Each row is where one point has got to under a steady rotation. How many steps took it there?
The counts run from 0 to 508.
[137 109 131 106 153 156 142 122 168 198 129  73 141  99 155 154 104 125
 122 110 164 103 139  99 109 108 147 141 176 149 148 108 158 119 162 133
 112 110 132 128 135]
479
[ 79 125 157  83  80 154  84 115 146 168 123 128 110 110 122 157 130 136
 117  92 143 114  55 128 132 116 131 117 119 137 130 101 180 105 151 143
  93 171 131 133 118]
65
[120 124 117 117 109 176 100 128 141 191 110 113 160 156 108 177 154 139
 112 115 110 165  86 128 137  96 151 103  98 132 136 122 170 159 152 161
 132 127 166 172 125]
70
[101 160  97 122 109 123 141 130 123 169 130 132 112 126 153 133 181 141
 154  59 127 105 105 161 137 125 134  79  89 134 100 159 183 125 127 154
 146 139 120 141  92]
191
[121 127 121  85 136 136 129 128 146 182 117 101 104 114 178 137 115  86
 138 123 190 166 107 119 165 130 126 100 157 179 120 153 153 103 105 160
 111 123 124 106 143]
174
[ 93 166  87 125  94 154 146 124 141 171 131 113 115 113 152 125 162 129
 146  74 127 118 115 175 144 155 158 104 104 142 119 143 181 133 164 169
 108 141 134 148  79]
492
[151 132 106 127 131 123 153 119 125 217  99  89 156 110 142 169 180 104
 135  89 114 136 129 134 107 110 141 124 119 128 147 169  99 136 136 144
 138 121 188 117 136]
353
[114  98 118  90 145 159 102 126 140 194 130 129 145 111 115 172 120 141
 122  92  98  98  98 118 133  81 155  91 125  99 135 110 172 140 157 129
 114 138 130 184 139]
68
[164  96 104 120 165 102 175 149 161 164 144 120 141 151 134 152 155 158
 150  87 169 115 110 101 123  94 106  81 145 135  98 142 106 146 118 137
 166 100 158 142 106]
161
[126  75 146 131 115 106 153 124 153 167 118 104 134 168  59 191 140 152
 144 121 142 131 126 142 103  94 124 102 141 136 152 157 116 138 158 130
 115 148 186 132 132]
243
[133 124 137 164 108 117 143 139 134 196 105  99 149 132  96 196 182 114
 121 103 133 121 121 111  98  98 123 138 131 140 147 146 129 137 142 130
 133 137 189 130 151]
508
[124 142  90  90 124 120 135 109 122 185 110 117 138 133 170 144 193 117
 124  88 115 137 101 142 133 120 143  75 102 128 128 176 140 135 133 148
 140 110 140 123  90]
346
[146 136 126 136 151 145 148 164 145 150 128 112 114 118  58 170  95 130
 163 102 146 179 139 162 197 138 135 103 116 142 142 144 136 148 151 140
 115 127 178 149 159]
408
[128 136 147  69 137 147 123 120 172 198 140  77 107 104 163 132  86 128
 131 104 166 117 103 137 137 121 120 141 168 161 145  99 146  90 133 119
  97 129 124  94 130]
176
[111 154  98  84 107 120 125 118 121 191 102 124 122 150 171 130 200 105
 124 100 124 133  78 152 121 117 127  96 112 149 133 167 128 125 131 136
 136 135 134  90  92]
347
[136 142 113 128  93 163 125 147 167 177 140 102 127 130 131 157 152 149
 106  98 155 143  84 157 143 127 132 111  92 164 130 110 183 110 152 155
 123 121 158 155  72]
336
[ 99 167  79  95 138 137 120 141 126 167 126 137 126 123 193 111 173  95
 134  77 147 117  96 106 161 133 125  87 126 136 111 148 170 140 149 143
 130 118 105 107  86]
37
[135 105 129 133 102 140 148 114 161 169 130 108 123  73 113 178 129 150
 131  79 150 100 113 133 138 118 150 112 122 106 125 124 175 118 162 169
 121 159 163 190 123]
61
[126 159 135  91 114 151 107 145 165 168 132 114  93 120 155 142 128 126
 102 108 182 138  69 132 166 118 118 111 127 178 122 104 178  87 126 119
 126 127 110 102  93]
28
[ 82 116 130 107 141 162  92 128 143 187 133 124 142 110 125 161 117 132
 121  97 114  93  95  94 139 109 151 112 143 112 141 105 190 152 171 125
 105 142 109 164 149]
67
[ 99 150 161 125 142 149 126 140 144 189 125 122 139 149  85 147 152 147
 162  77  90  82  99 144  89 118 133 144 138 133 115 110 107 174 172 104
 123 159 147 112 132]
232
[132 177 131 159 141 145 142 149 160 160 139 114 130 171 107 160 137 178
 139  72 153 150 108 124 155 101 131 137 133 142 102  95 142 177 142 137
 181  85 134 145 127]
152
[149 136 135 157 146 113 165 109 169 130 135 104 104  96 105 166 102 139
 145  72 180 143 152 105 187 135 121 143 166 120 147 125 106 141 183 155
 119 103 176 130 131]
134
[124 106 151 111  98 142 116 137 140 199 130 104 136  94 125 159 116 104
 136  92 152  91  84 117 120  95 113 134 137 127 128 108 138 101 137 129
 103 190 173 136 173]
58
[ 95 103 153 159 106  94 152 101 158 137  98 113 104 138  74 191 150 140
 141 126 171 143 141 122 127 133 146  89 155 149 144 176 159 150 177 150
 117 120 145 133 116]
245
[122 118 144  88 127 111 135 123 121 192 100 129 118  71 140 132 157  85
 153  94 142  82 106 124 117 130 124 112 157 132 125 164 115 113 139 132
 109 193 146 101 147]
358
[142 135 116 135  99 106 143 112 128 194  93 115 137 146 135 174 205 121
 119 103 137 134 105 144 107  90 123  95 110 135 121 167 143 117 108 157
 167 148 157 137 112]
199
[ 88 157 135  88 120 155  99 110 140 160  93 140 118 137 124 148 172 138
 121 120 119 124  78 130 125 121 165  98 126 139 100 140 177 156 184 152
 132 150  96 140  76]
73
[115 117 152 150 124 129 145 109 156 169 120  85 121 116  70 181  96 142
 151 101 135 131 164 160 134 132 163 131 152 134 163 148 150 147 183 147
  98 123 160 134 147]
97
[ 82 162 145 141 120 119 124 129 122 196 100 125 123 118 126 153 178  95
 139  92 129  79 112 125  90 110 132 127 153 143 121 150 164 141 153 110
 135 165 100  94 138]
504
[132 163 119  94 124 122 149 136 143 158 123 126 113 146 169 100 169 133
 162  75 174 142  69 130 140 142 111 108 119 159  86 140  89 142 107 158
 150 123 155 104  96]
310
[174 114 101 107 149 161 162 136 173 201 114  88 139  92 152 146 117 115
 134 128 156 133 129 144 141 115 159 103 143 146 114 139 164 120 143 173
 125 142 163 169 117]
481
[104 148 134 150 150 146 144 158 136 177 122 117 148 147  77 141 158 145
 169  82 101  90 124 133  97 127 141 139 145 123 105 125 135 190 186 125
 125 153 149 138 134]
233
[142 128 101 140 136 132 157 161 141 170 133 121 155 160 134 147 169 144
 151  79 153 132 100 107 125 102 115  98 119 142  74 141 137 159 110 165
 177 119 161 161 123]
463
[140 137 143 151  97 122 155 116 139 204 110  73 141 105 140 176 160 112
 135  83 161 145 129 122 117 118 134 141 121 139 136 144 117 124 118 164
 140 127 189 121 158]
52
[101 132 144 121 100 101 144  99 146 135  98 124 104 166 101 141 173 134
 156 120 158 135 106 132 112 149 125 115 160 146 128 175 103 163 197 155
 104 141 159  93  81]
392
[ 76 117 165 115 111 141  96 113 146 170 129 124 116  83 105 169 105 124
 137  74 131  91 106 110 135 121 139 128 138 115 162 113 173 130 174 119
  87 153 124 134 159]
368
